Some points, one per row:
[ -1   3  19  -7  16  27 -41  49  32 -47 -68  53  50   0  21 -39 -34 -56  23 -13  58  26 -46 -66]
[  9   2  60  21  36  -5 -37  46  11 -69 -49  13   6  34  88 -61 -15 -63 -26  40  25  16 -52 -25]
[-53 -39  -1  15 -26 -28  30 -57 -42  38  46 -62 -45  55  -4  76  14  25  38  29 -81  41  34  39]
[-39  25  21  -2  20  28  -1   8  59 -41 -51  53  57  -9 -58 -13 -58   0  26 -66  35  35 -21 -60]
[-45 -77 -33  12 -25 -29  51 -45 -33  14  38 -42 -21  66 -12  61   4  14  85  18 -47  74  -6  22]
[ 27  -3 -37   1   3 -18  42  10 -49  44  62 -62 -56 -34 -33  24  54  55 -62  24 -25 -58  40  66]
[-53 -43  23  77 -87  16  20 -58  30  38  47  67 -31 -39  18  25   5 -14 -12 -38   8  -3 -27   1]
[  6 -40 -43  54  59 -39 -10  18  30 -46 -17   7  17  56 -10 -48 -48  -5  75   8  -4  42 -89 -33]
[-13  65  12 -16  45   7  22  -6  52 -14 -33  32  49 -29 -84 -22 -64  41 -19 -70  22 -22  10 -30]
[ -7  10   6 -78  -4  46 -10  31  -7 -38 -43  20  61  -7 -63  45 -19  -7  47 -71  28  61  41 -40]
[-16 -38   4   9 -76  11   8 -19 -42  66  46 -26 -49 -39  14  63  57  -1 -39  23 -30  -3  44  41]
[-18 -50 -36  57 -27 -29  29 -44 -44  54  70 -51 -67  10  -4  45  28  34  -4  30 -65   1   2  63]
[ 52  17 -46   1  24 -73  98   0 -24   1  64 -26 -36   7  21 -21  19  29 -17  16 -12 -76  -9  53]
[ 17 -29  -8   0 -32  -4  10  22 -66  39  49 -56 -60 -25  26  30  74   5 -54  49 -28 -26  38  68]
[-43  12  13   4  23  23 -10  -5  61 -42 -51  57  49   3 -38 -25 -71  -8  41 -54  25  43 -38 -59]
[  8  89  24 -33  -5  46 -41 -11  31  35  -1  53   9 -80 -62  24 -22  42 -49 -81  11 -60  56 -12]
[-53  22  45  -2   0  39   3  -9  61 -28 -46  57  58 -15 -43  -8 -61  -2   8 -62  37  37  -3 -57]
[ 36  77   0 -87  20  49 -70  21  18   7 -55  37  67 -32 -46  -5 -21   1  15 -52  40  -6  51 -47]
[ 70  73 -73 -34  54 -35  14   7   2  24  21 -32   3 -23 -50 -13  -9  71 -18 -26 -27 -75  39  27]
[ -1  53  54 -53 -11  62 -73  16  32   0 -61  49  44 -41   4   2 -18 -37 -13 -39  28  11  42 -47]
[-18 -58 -25  58 -28 -27  24 -31 -44  51  72 -55 -67  -4 -10  44  37  36 -11  29 -55   7   7  63]
[-55  27  46 -10  -1  42 -17 -19  62 -24 -45  60  59 -19 -46  -6 -57  -2   8 -62  37  32   5 -63]
[ 41   7  41 -36 -17  45 -56  73 -14 -32 -47  30  16 -38  65 -35  35 -72 -44  33  68  -7  -7 -20]
[  3  -7 -47   3  59 -83 110  -7 -18 -27  33 -68 -17  73 -21 -38  -7  51  27  42 -19 -16 -16  37]
[ 43 -30 -65  -4  53 -72  59  21 -33 -26  30 -74 -24  61   7 -36  16  30  36  61 -20 -27 -34  43]
[-76 -57  51  74 -37   2 -22 -62  28 -13  -6  18  -6  66  58  27 -31 -45  52  18 -40  83 -43 -30]
[ 19 -17 -57 -23 -54   7 -15 -48 -33  93  50 -35 -29 -26 -18  54  50  26  24  20 -41 -12  56  44]
[ 52  52 -55  -5  62 -29  21  38 -10  -1  25  -5   2 -34 -83  -6 -18  86 -28 -46 -12 -68  22  31]
[  6 -41 -48  50  45 -42  -9   6  39 -52 -23  21  13  52   0 -53 -48  -2  80   5  -1  41 -91 -32]
[-16 -50 -31  55 -28 -27  31 -49 -35  56  65 -44 -59   2  -4  42  33  34  -1  21 -62   3  10  53]
[ 52  -9 -78 -32  37 -69  33 -15   5 -22   1 -24  37  98  39 -34 -16 -21 127  42 -14  16 -51 -13]
[ 28  17 -41 -28 -12  -6  29   5 -42  57  58 -38 -38 -49 -51  34  49  60 -50  -1 -15 -71  65  62]
[ 19 -54 -74  34  30 -70  21 -17 -16   4  29 -47 -33  81  26 -12  -2  11  89  52 -54  33 -64  24]
[-14 -30  16  25  51 -51  84 -10 -40 -33  40 -85 -62  38  -8 -35  32  39 -58  74 -24 -30  -2  65]
[-20 -56 -35  55 -29 -31  26 -44 -33  48  71 -46 -69   2  -7  52  33  36   3  25 -58   2  10  60]
[-65 -46  15  45 -43 -15   7 -72 -19  37  32 -39 -27  56  19  73  13  -3  42  22 -76  58  13  22]
[-13 -55 -33  50 -40 -25  19 -32 -50  54  70 -50 -64  -5  -6  48  45  30  -9  34 -57   4   8  56]
[-69 -53  16  49 -33 -23   6 -75 -13  26  31 -27 -26  73  17  68  -7   7  49  18 -78  60   4  14]
[ 28  63  23 -83   5  62 -61  32   8 -12 -59  44  59 -43 -47  10  -6 -15  -6 -53  40   2  53 -42]
[-30  35  46  -4  11  34 -24  -6  54 -36 -57  67  55 -14 -22 -19 -57 -29   8 -54  39  25 -18 -69]
[-19 -31  44  17 -27  46 -68  71 -21 -23 -41  17   0 -15  60  -8  15 -71 -36  31  19  45 -17 -19]
[ 64  27 -27  -8  42 -48  59  38  10 -53  15  24   1  18  64 -69   0 -11  -2   6  43 -78 -51  13]
[  2 -12 -36  -6 -38  -8  27 -38 -41  75  61 -40 -48 -27 -35  58  43  47 -10   5 -39 -23  46  51]
[ 20 -25 -55 -14 -49  -4 -14 -43 -34  88  55 -37 -34 -24 -22  51  54  34  29  12 -40 -16  51  47]
[-32  26  45  12  25  24 -11  -5  56 -48 -51  55  54   1 -17 -25 -63 -18   7 -52  38  25 -31 -65]
[-29 -51   4  21 -95  23  10 -26 -35  56  48 -10 -47 -29  44  54  64 -27 -21  33   0   2  17  29]
[ 28 -50 -47  -8  26  -6  -4  59   9 -68 -35  10  41  26  15 -57  -8 -44  60  35  49  40 -76 -37]
[-93 -16  61  10 -69  73   6 -14 -12  29  15  11 -23 -67 -67  61  11  23 -73 -40  18  27  55   9]
[ 68  -8 -44 -45  40 -56  44  30 -46  -9  18 -83 -11  47  42 -45  47  -6  15  92  -4 -44   3  44]
[-31  29  14 -17  23  30   2   5  48 -44 -44  56  57 -15 -62 -11 -53   3  18 -67  50  24 -12 -62]
[  0  53  30  23  60   5   2  21  53 -60 -29  54  24 -12 -36 -49 -56  16 -40 -53  34 -32 -28 -30]
[ -16   11   54    5  -35   58 -100    2   36    3  -57   55   24  -12   62   -5  -17  -65    5    1   18   37    0  -55]
[ -7 -32 -18  29 -39 -27  12 -41 -52  63  57 -48 -59   5  12  59  49  19  -1  26 -56  -9  35  59]
[  40   39   29  -51   -9   39  -25   73  -41   15  -21  -18  -15  -59   27    9   47  -19 -102   13   20  -52   62   23]
[-41 -67 -34  27 -25 -32  35 -50 -35  30  53 -54 -32  58  -4  65  20  22  66  27 -66  51   8  36]
[ -2  50  58 -34  28  54 -32  48  13 -52 -50  48  30 -46 -49 -16 -22   5 -58 -53  56 -13  21 -31]
[-25  11  31 -46  -3  40  15  24  28 -42 -59  50  64 -23 -29 -22 -19 -33  14 -37  79  39 -16 -62]
[ 10 -11  61  34  43  -8 -24  36  16 -67 -49   5   7  43  94 -61 -26 -58 -27  45   8  12 -66 -22]
Here are 12 more points, each followed by its number:
[ 21  26  56 -26 -17  48 -70  55   7 -33 -58  45  28 -25  66 -18  -1 -75 -23   0  48   7  -5 -44] 0
[ 64  18 -42 -28  47 -64  73  27 -34 -17  36 -56 -27  42  35 -41  30  19 -10  61  -9 -68 -14  53] 1
[-10 -34  53  71  27 -30 -22  12  11 -54 -29 -14 -19  61 104 -47 -15 -64  -8  57 -14  34 -73 -14] 2
[ 11 -30  -9   6 -33  -4   3  14 -66  44  44 -59 -60 -15  34  34  67   9 -42  49 -30 -20  33  66] 3
[ 11  59  45 -48  31  54 -39  47  18 -35 -54  43  48 -40 -48 -20 -20  -2 -43 -52  60  -8  24 -42] 4
[ 12   1  67  13  37   9 -37  47   9 -64 -57   5   9  31  90 -57 -12 -61 -37  42  20  11 -45 -21] 5
[ 25 -44 -62  15 -22 -39  36 -14 -61  41  70 -58 -55  -4   2  32  54  33   0  37 -37 -24   3  63] 6
[-27 -47   8  16 -93  17  11 -29 -38  57  47 -11 -41 -33  39  56  58 -24 -25  24 -15   4  23  33] 7
[-55  30  44  -7  -2  41  -8 -21  64 -32 -51  62  52 -20 -41  -2 -53 -11   9 -58  35  36   1 -58] 8
[-26  26  19 -25  13  38   1   7  54 -40 -46  52  64 -13 -60 -15 -54  -3  25 -64  51  29  -8 -60] 9
[ -6  39  59 -42 -24  65 -73  34  18  -2 -62  57  44 -43  23   4  -9 -57 -25 -27  39  17  35 -43] 10
[  25   14   29  -31  -15   30  -28   73  -55   25   -2  -32  -27  -49   31   14   44   -8 -104   36   -3  -32   50   40] 11
Which three of these numbered points are nearest to each point below, ignoring the 2 directions in which the first points spread most? Their numbers follow each, nearest first.
[-58  26  47  -2  -2  39  -5 -21  58 -29 -52  63  49 -14 -43  -2 -54  -5  11 -61  40  37   3 -63] > 8 9 4
[ -1  41  60 -47 -22  65 -73  29  16  -7 -54  50  39 -41  16   3 -14 -55 -29 -32  36  11  32 -45] > 10 0 3
[-16 -33  55  74  33 -36 -20   1   8 -53 -24  -9 -15  69 109 -53 -22 -60  -1  65 -27  35 -73  -9] > 2 5 3
[ 16 -31 -13   1 -33  -2   5  16 -68  48  41 -57 -59 -26  27  39  69   9 -48  55 -23 -24  35  67] > 3 11 0
[ -2  55  52 -54 -18  68 -78  18  27   2 -56  57  45 -39  14   5 -13 -41 -16 -34  33   9  36 -49] > 10 3 0
[ 27  16  32 -42 -17  29 -27  75 -49  19 -10 -29 -27 -61  27   9  47 -18 -99  28  -1 -34  59  31] > 11 3 5
[-12 -24  50  18 -21  38 -71  70  -3 -24 -55  28   6 -13  63 -12   5 -66 -26  29  21  44 -21 -34] > 0 10 3
[-34 -58  10  22 -98  26   1 -21 -33  51  32  -6 -41 -28  57  42  62 -36 -23  39   2  11  10  26] > 7 10 0
[-71 -46  26  52 -30 -24   5 -83  -8  24  21 -23 -20  76  28  68  -4  -7  48  20 -76  62   3   3] > 8 7 10
[ 12  10  65  12  34   7 -48  53  13 -62 -55  14  10  21  86 -58  -9 -71 -31  36  25   7 -43 -26] > 5 2 11
[-41  -1  78  38  15  14 -29  10  35 -57 -56  31  23  32  63 -46 -41 -60 -22   9  15  41 -44 -38] > 2 5 10
[  11   15   39  -20   -3   30  -29   73  -55   12   -7  -38  -32  -42   32   18   41  -10 -111   36  -11  -26   50   36] > 11 5 3
[ 10   0  59  25  35  -2 -33  37  11 -72 -46   5   0  34  85 -63 -23 -61 -23  41  16  10 -58 -19] > 5 2 3
[ 47 -38 -76  13 -41 -37  -3 -21 -40  67  70 -19 -52 -12  31  22  57  15  26  31 -30 -37  -7  49] > 6 3 10
[-10 -21  51  12 -10  46 -59  67  -4 -31 -56  32  17 -17  57 -18   1 -72 -27  27  32  41 -23 -38] > 0 3 10
[-17 -42  47  76  31 -38 -19  -9  10 -56 -24  -7 -12  81 105 -47 -28 -59  11  61 -26  37 -78  -7] > 2 5 3
[-15 -33  50  16 -24  47 -67  65 -13 -27 -47  18   1 -11  66  -7   3 -70 -36  35  14  46 -24 -23] > 0 2 10
[-39  -6  88  47  14  13 -27   0  43 -60 -59  29  19  28  54 -39 -49 -58 -21   6  12  47 -56 -46] > 2 7 5
[  14   10   48   -5    1   24  -26   74  -51    6  -11  -41  -38  -35   25   20   34  -10 -105   29  -19  -16   50   43] > 11 5 3
[-70 -45  29  52 -32 -24   4 -81  -8  29  30 -24 -20  68  18  68 -13  -4  50  23 -76  64   2  10] > 8 9 7
[ 73   9 -44 -37  46 -67  64  28 -40 -12  26 -72 -12  50  39 -50  37   3  11  75  -1 -52  -3  43] > 1 4 6
[ 81  13 -18 -78  17  -6 -25  59 -38  -8 -21 -56  10  22  61 -47  52 -44  -6  90  26 -32  26   8] > 11 1 3
[  8 -50 -37 -16 -44 -17   3 -10 -67  49  44 -64 -44  37  31  59  58  -7  43  59 -58  24  19  42] > 10 3 0
[-30 -31  28  41   8 -24  74 -32 -48   4  66 -67 -82   7 -24   5  38  51 -74  31 -35 -25  16  76] > 4 6 3
[  3 -44 -31   4 -33 -21  -5 -22 -65  54  43 -67 -48  30  28  55  51   1  23  56 -66  19  29  52] > 10 3 0
[ 66  10 -47 -37  54 -70  66  28 -36 -21  31 -64 -17  48  41 -43  37   8  -5  62  -8 -59  -5  44] > 1 4 6
[-25 -55  16  18 -97  23   1 -24 -35  46  42  -5 -44 -28  59  47  59 -33 -21  30   4  12  18  34] > 7 10 0
[-22 -46   1  14 -80   8  14 -23 -36  62  50 -13 -42 -31  35  56  60 -19 -28  19 -20   2  30  37] > 7 10 0
[  3 -15  52  40  38 -19 -28  36  11 -66 -38   5  -4  48  97 -70 -17 -55 -19  49   5  16 -68 -17] > 5 2 3
[-22 -44  -2  12 -81  16   9 -25 -45  62  51 -20 -42 -33  29  62  62  -8 -28  27 -23  -2  33  36] > 7 10 3
[ 72   7 -51 -38  47 -71  65  37 -41 -17  30 -64 -20  48  35 -45  34  10   0  68   1 -57 -11  41] > 1 4 6
[ 77  10 -23 -67 -16  15 -31  62 -69  36  10 -46 -17 -37  31   4  76 -21 -40  50   9 -46  48  39] > 11 3 0
[-39  10  53  16 -50  60 -28   6  40  -2 -12  98   6 -72  -4   0 -16 -20 -48 -72  65 -14  -7 -27] > 7 8 6
[ 18   9  13 -49 -19  32 -35  71  13 -27 -57  43  56 -16  53 -29   3 -73  11  15  62  13 -16 -60] > 0 3 10
[-28 -55  43  80 -49   8 -38 -61 -25  45  38 -37 -70  -5  59  22  41 -16 -48  54 -48  13   0  43] > 2 7 10
[ 68  12 -38 -29  46 -67  77  27 -28 -17  38 -53 -24  33  30 -39  27  17  -8  53   0 -70 -10  51] > 1 4 6
[  8 -38 -31  15 -12 -45  24 -16 -67  34  59 -74 -60  46   5  46  40  30   7  40 -77  11  32  57] > 4 6 3
[-23  34  18 -29  14  36   0   1  46 -41 -47  52  71 -18 -60 -19 -46  -4  29 -67  50  19  -9 -61] > 9 8 6
[ 51  10 -46 -20  39 -72  87  17 -27  -8  43 -41 -28  22  28 -33  29  27 -13  30  -5 -79  -6  52] > 1 4 6
[ 63  21 -44 -21  44 -67  85  26 -34 -17  42 -49 -25  30  29 -42  31  27  -8  40  -4 -73  -7  56] > 1 4 6
[-50 -11  84  53  20  14 -34   2  41 -52 -54  38  17  39  57 -36 -54 -53 -13   6   6  53 -58 -45] > 2 7 10
[-17 -38  -2  11 -78  14  17 -23 -38  68  54 -21 -42 -38  28  59  62  -1 -25  24 -25  -7  34  45] > 7 10 3
[ 13 -49 -37  -7 -31 -26  -6 -17 -64  42  41 -58 -42  39  26  63  56  -5  36  51 -65  20  31  48] > 10 3 6
[ 61  31 -32  -6  45 -63  77  40  10 -39  19   6  -3  14  54 -59   7  -2 -15   6  35 -85 -51  22] > 1 6 4
[ 48  27  -5 -14  64 -41  38  57   4 -65 -20  -3   9  31  48 -86  -2 -20 -19  36  43 -53 -55  -1] > 1 4 11
[ 11 -57 -30 -17 -47 -23  -5  -8 -70  33  34 -60 -36  38  52  52  55 -18  44  57 -43  29  15  47] > 10 0 3
[  6 -36 -28  11 -17 -32  18 -13 -59  41  60 -68 -52  38   6  49  37  27   5  45 -73   7  33  63] > 4 6 10
[ -6 -25  58  63  31 -29 -21  17  16 -56 -31  -1 -15  66 102 -60 -22 -56 -13  54  -8  24 -72 -14] > 2 5 3
[ 57  15 -45 -15  31 -70  96  15 -27  -3  49 -40 -41  24  28 -19  24  24 -21  24 -14 -72  -9  60] > 1 4 6
[ 62  29 -43  -2  36 -69  94  18   1 -25  34  -7 -13  12  41 -56   8  11  -9   7  16 -86 -35  31] > 1 6 4
[ 54  27  -6 -18  57 -40  30  63  12 -63 -20   2  11  18  56 -80  -6 -22 -19  32  42 -47 -48  -8] > 1 11 4
[-54  32  48  -9  -1  41 -13 -20  61 -25 -49  65  51 -20 -44  -4 -62  -1  12 -60  30  32  -2 -61] > 8 9 6
[-57  27  51  -2   6  44   1 -17  62 -28 -50  64  52 -13 -42  -2 -58  -5   3 -61  35  34  -7 -56] > 8 9 4
[ 49 -29  -8 -35 -46  13 -21  61 -64  23  20 -36 -30 -32  49  21  82 -30 -39  58  15 -23  24  35] > 0 3 11
[ 59  28 -38  -5  36 -66  85  35   4 -39  29  -1 -14   8  52 -59   9   9 -17   6  32 -81 -41  23] > 1 6 4
[ 44  21  -5 -10  64 -46  39  53   7 -70 -15   0  13  29  46 -87 -16 -24 -11  34  41 -46 -56  -2] > 1 4 6
[ 43 -35 -74  14 -46 -37   4 -20 -34  63  61 -24 -56  -4  38  25  49  15  26  33 -32 -33  -8  50] > 6 3 10
[ 19 -36 -60  24 -17 -41  38 -15 -52  47  64 -63 -54   5  -5  34  50  40   1  30 -43 -17  10  71] > 6 4 9
[  4  54  57 -49 -10  66 -73  13  36 -10 -61  55  55 -32   5  -1 -24 -31  -8 -48  34  10  33 -50] > 10 3 6
[ 58  25 -39  -3  34 -65 100  14  -8 -18  37 -17 -18   8  39 -41  10  22 -12  10  11 -82 -25  37] > 1 6 4
[-59 -64  51 106 -49  17 -46 -34  47 -18 -11  69 -25  10  53 -26 -29 -51   6  10  13  51 -83 -29] > 7 2 8
[ 13   6  19 -41 -12  33 -38  59  17 -36 -59  50  58 -19  52 -32  -2 -71  17   1  60  13 -27 -60] > 0 10 3
[-12 -11  40  11 -12  38 -64  65   3 -39 -63  44  23  -7  43 -19  -7 -66 -15  15  41  41 -27 -49] > 0 3 10
[ 16 -32 -10   5 -34  -8   9  19 -67  47  42 -56 -57 -16  33  37  71   9 -46  53 -30 -19  34  65] > 3 0 11
[ 79  14 -24 -67 -15  14 -27  59 -58  36   3 -37 -17 -44  34   7  78 -22 -48  55   5 -40  51  42] > 11 3 0
[ 65  36 -21 -10  43 -48  55  49  11 -51   0  31   8  10  57 -73  -6 -12 -12 -10  49 -77 -50   9] > 1 6 4
[ 50   9 -41  -4  26 -70  97  10 -29   0  60 -44 -33   9  29 -13  33  29 -21  22 -19 -76  -4  59] > 1 6 4
[ 20  69  36 -64  26  49 -50  35  22 -27 -49  44  56 -46 -50 -12 -27   6 -21 -53  48  -7  40 -46] > 4 6 9
[-54  27  50   1   6  36  -3 -18  62 -26 -48  64  48 -18 -43  -5 -62  -4   7 -62  30  39  -1 -62] > 8 9 4
[ 33 -48 -39   1  33 -18   2  69  -2 -66 -34   1  41  26  15 -54  -6 -36  55  32  42  41 -84 -33] > 6 4 3
[ 77  15 -31 -66 -11   6 -24  48 -59  46  16 -43 -24 -45  23  11  78  -7 -47  47   7 -57  54  45] > 11 3 0
[ 64  26 -32 -11  41 -56  71  38  11 -45  17  17  -5  16  59 -68  -2 -12  -9   0  39 -80 -56  18] > 1 6 4
[  7 -35 -18   4 -21 -32  16 -12 -66  40  57 -69 -59  30  14  53  41  30   9  45 -67   3  32  64] > 4 3 10
[   2    2   49    6   14   20  -26   73  -58   -5  -11  -44  -35  -32   25   12   29    0 -104   28  -31  -14   46   39] > 11 5 3
[-24  31  14 -25  15  36  -6   3  50 -36 -48  59  65 -20 -53 -18 -52  -7  26 -60  49  22  -4 -57] > 9 8 6
[ 65  -5 -54 -46  45 -67  56  24 -44  -8  22 -83 -23  56  44 -42  46   3  11  85  -4 -45  -4  43] > 1 4 6
[ -6  26  68 -40 -33  74 -61  28  12  -2 -53  47  35 -47  29   7  -1 -57 -25 -22  48  14  26 -40] > 10 0 7
[-30   4  77  27  25  18 -30  23  32 -60 -62  32  21  29  57 -48 -37 -63 -24  16  20  35 -40 -42] > 2 5 3
[ 47  21 -10  -6  59 -40  40  51  19 -73 -17  -2  18  34  48 -89 -18 -16  -7  27  34 -35 -58  -2] > 1 4 6
[-59 -61  59 101 -51  24 -44 -32  37 -16 -15  64 -16  13  64 -23 -19 -66  -1  17  20  55 -85 -28] > 7 2 10
[-47 -11  75  65  14   9 -29  -9  43 -50 -46  41  18  42  61 -29 -51 -57  -2   1   5  49 -62 -44] > 2 7 10
[ 21 -37 -53  19 -15 -45  46 -21 -54  42  67 -60 -57   4  -6  33  44  35   3  32 -43 -20   7  62] > 6 4 9
[ 63 -11 -50 -40  35 -69  62  26 -43  -4  21 -85 -18  51  36 -36  49  -3  18  88  -7 -45   0  41] > 1 4 6
[-69 -49  30  52 -37 -16   4 -75 -17  27  26 -31 -25  76  25  67  -4   4  52  20 -74  70   3   5] > 8 7 10
[-51 -21  49  60 -74  49 -11 -32  38  22  18  87 -22 -61   6  25  -7 -21 -31 -56  45 -12 -21  -9] > 7 8 2
[-10  20  60 -13 -30  54 -89  10  36  -4 -59  57  35 -21  59  -9 -22 -71  -9  -7  21  27   7 -51] > 10 0 7
[ 58  22   7 -14  62 -36  35  63  10 -70 -19   7  15  18  54 -79  -6 -30 -31  33  48 -57 -45  -2] > 1 11 4
[ 54  18 -40   1  23 -67 101   6 -15  -2  51 -21 -30   4  28 -30  19  26 -19   9   6 -86 -18  53] > 1 6 4
[ 31  14 -28 -23  -5 -30 -53 -69 -30  68  17 -54 -16  60  40  40  16   7  58  45 -89   6  55  23] > 10 4 6
[ 14 -38 -13  11 -44  -9  -1   2 -67  55  51 -54 -62 -22  21  43  66  13 -43  41 -42 -16  34  69] > 3 10 0
[ 10 -31 -12  12 -40 -11   1  14 -70  53  49 -55 -66 -19  33  40  62   5 -44  46 -30 -16  36  64] > 3 0 10
[-80 -48  64  79 -38   7 -37 -46  24 -13 -19  26 -10  56  67  29 -33 -53  30  19 -38  80 -36 -32] > 7 10 8
[ 30  16 -30 -24  -1 -27 -59 -68 -16  65  23 -60 -18  57  41  35  15  10  63  43 -84  10  51  19] > 10 4 6
[ 54  33   8 -19  52 -31  24  70  -1 -60 -21   4  17   6  51 -75  -5 -27 -38  22  46 -58 -45  -3] > 1 11 3
[ 66  -4 -12 -55 -29  29 -35  78 -62  13  -5 -21 -21 -41  33   4  77 -34 -49  43  37 -28  32  25] > 11 3 0
[ -4  54  28  26  62  -9  12  13  45 -58 -30  42  24  -9 -25 -54 -60  20 -42 -51  29 -35 -37 -33] > 4 6 9
[-19  19  63 -13 -39  63 -88  17  21  -5 -57  55  27 -20  52  -5 -15 -65 -15  -4  30  31   9 -48] > 10 0 7
[ 58  55  -6 -17  51 -22  20  52  20 -60 -15  41  16  -4  37 -61 -15  -8 -28 -30  48 -66 -45  -8] > 1 6 4
[-28  28  20 -28  20  34  -2  10  51 -35 -46  54  65 -17 -56 -18 -51  -5  29 -66  54  20  -5 -65] > 9 8 6
[-24  33  17 -25  14  37  -1   4  47 -39 -52  53  68 -19 -62 -12 -54   1  28 -63  51  21  -9 -65] > 9 8 6
[ 33  10 -38 -22   0 -19  35   9 -48  42  51 -52 -52 -47 -40  22  47  55 -62  13 -20 -62  51  72] > 4 6 1
[-30  31  14 -22  21  36   1   6  45 -45 -45  56  66 -13 -55 -17 -60  -6  25 -68  51  21 -11 -56] > 9 8 6
[-20 -33  11  11 -72  24   5 -25 -50  68  54 -14 -52 -42   0  71  50   4 -44   5 -22   1  41  48] > 7 10 3
[ 15 -38 -12  14 -42  -5   2   5 -64  48  50 -49 -57 -19  23  42  70   4 -41  45 -37 -22  31  66] > 3 0 10
[ 57  43  -5  -9  47 -39  31  45  21 -59  -6  38   5   3  42 -67 -11  -5 -19 -20  48 -74 -54   3] > 1 6 4
[-72 -45  17  49 -44 -18   7 -72 -23  40  34 -35 -22  62  15  73  -2   2  54  24 -75  56  12  14] > 8 9 7
[ 27  12 -29 -19   7 -46 -38 -72 -16  60  23 -60 -20  78  45  28   9   7  70  48 -90  10  37  24] > 10 4 8
[ 27 -63 -51  38 -14 -56  59 -12 -43  17  61 -57 -52  14  46   6  50  -1  13  51 -20 -11 -43  58] > 6 3 4
[-33  23  17 -15  24  34   1   4  52 -42 -48  50  61  -8 -59 -12 -53  -4  19 -59  44  28 -16 -64] > 9 8 6
[-55  26  52   3   0  44  -3 -12  54 -31 -51  62  50 -11 -41  -1 -58  -6   3 -59  32  34 -10 -62] > 8 9 4
[-74 -34  97  50 -37  42 -50 -25  16 -15 -39  37   8  32  56  33 -25 -58   2  -8 -19  79 -19 -41] > 7 10 2
[ 38   9 -19   0  62 -51  40  35  12 -64 -13  -4   5  50  50 -86 -17 -21  11  42  25 -31 -71  -3] > 1 4 6
[-37 -47  35  84 -45   4 -29 -70 -22  45  44 -42 -73 -10  52  30  40  -5 -39  46 -55  10   5  40] > 2 7 10
[ 31 -21 -57  -8 -20 -25  40   0 -58  46  70 -54 -55 -23 -13  32  62  42 -26  27 -27 -45  24  67] > 6 4 3
[ 42   6 -46  -4  14 -69 100  -2 -23   4  58 -33 -33  10  20 -20  32  28 -20  17 -19 -74 -10  56] > 1 6 4
[-29 -39  32  75 -52  -2 -23 -73 -17  51  43 -39 -67 -14  39  35  32   1 -37  40 -52   8   5  49] > 2 7 10
[ 55  33   9 -14  59 -19  16  71  -1 -63 -31   8  11   7  49 -82   2 -27 -37  24  52 -54 -42  -8] > 1 11 3
[ 20 -25  -8  -8 -34  -5   9  24 -66  46  45 -56 -57 -32  27  31  67   9 -56  45 -20 -34  40  61] > 3 11 0
[-56  28  49  -3   3  39  -2 -16  61 -32 -43  57  47 -13 -48  -6 -57 -11   4 -60  32  35  -8 -58] > 8 9 4
[  0 -17  48  59  41 -18 -20  17  17 -58 -33  -5 -10  60 101 -58 -21 -55 -17  59  -6  25 -71  -9] > 2 5 3
[ -2  34  23   1  57 -18  -2  -8  51 -60 -45  26  45  43   7 -61 -64 -17  32 -17  20   5 -46 -51] > 4 6 9
[ 34 -16 -59 -13 -21 -26  48   3 -64  43  62 -45 -51 -18 -13  24  64  39 -20  18 -18 -47  22  75] > 6 4 3
[-19  46  15 -19  26  31 -14   6  49 -27 -48  49  62 -15 -66  -8 -55  17  12 -72  37  18   9 -55] > 9 8 4
[ 61  56  10 -12  56 -19   4  56  24 -57 -18  50  22  -7  30 -67 -23  -4 -26 -33  53 -57 -37 -11] > 1 6 4
[  4  44  22  22  69 -16  24  13  41 -64 -28  37  21   1 -31 -57 -56  30 -38 -44  33 -28 -33 -26] > 4 6 9
[-21  36  10 -30  19  34  -9   3  53 -38 -52  50  62 -13 -52  -9 -50  -4  25 -57  50  19  -6 -64] > 9 8 6
[ 11 -41  18  78 -12 -15 -65 -15  18 -15  -6  -2 -35  44 120 -51   9 -75  10  72 -13  12 -81   5] > 2 0 5
[ -2  45  26  20  66 -17  31  14  43 -60 -24  34  17   0 -30 -58 -57  27 -31 -46  26 -38 -39 -22] > 4 6 9
[ 37 -27 -59  -9 -19 -28  39  12 -63  43  71 -50 -54 -19 -18  33  61  43 -22  25 -27 -48  29  67] > 6 4 3
[ 19 -57 -75  33  21 -69  12 -21 -11   0  27 -38 -32  79  27 -13  -1   3  91  53 -55  39 -62  22] > 6 4 9
[-69  30  56 -17 -29  61 -36 -38  42   6 -44  52  49 -12 -36  39 -42  -3  17 -59   1  48  39 -55] > 8 9 7
[ 60 -16 -10 -44 -29  28 -33  73 -65  16   6 -29 -24 -45  38  11  74 -32 -51  55  29 -29  26  28] > 11 0 3
[ 75 -13 -50 -52  -9  -2   4  63 -71  21  29 -62 -27 -28  15   1  80   2 -42  54   3 -47  42  54] > 11 3 1
[ -7  47  39  24  57   7  -4  18  45 -53 -37  53  21 -20 -35 -46 -56  14 -39 -62  36 -27 -29 -32] > 4 6 9
[-60  28  45  -4  -3  42  -7 -15  58 -27 -47  58  47  -9 -48  -4 -62  -6   6 -66  33  29  -8 -58] > 8 9 4
[-41  -9  74  62  11  13 -28 -12  44 -49 -54  37  21  39  54 -34 -53 -50   9  -4   3  53 -57 -44] > 2 7 10
[-37  24  23 -11  19  28   2   6  50 -45 -49  55  57  -5 -62 -12 -56  -1  24 -64  45  33 -19 -54] > 9 8 4
[-25 -27  19  21 -68  24   6 -25 -39  58  47 -19 -56 -44   3  68  56  17 -47   4 -18  -2  41  51] > 7 10 3
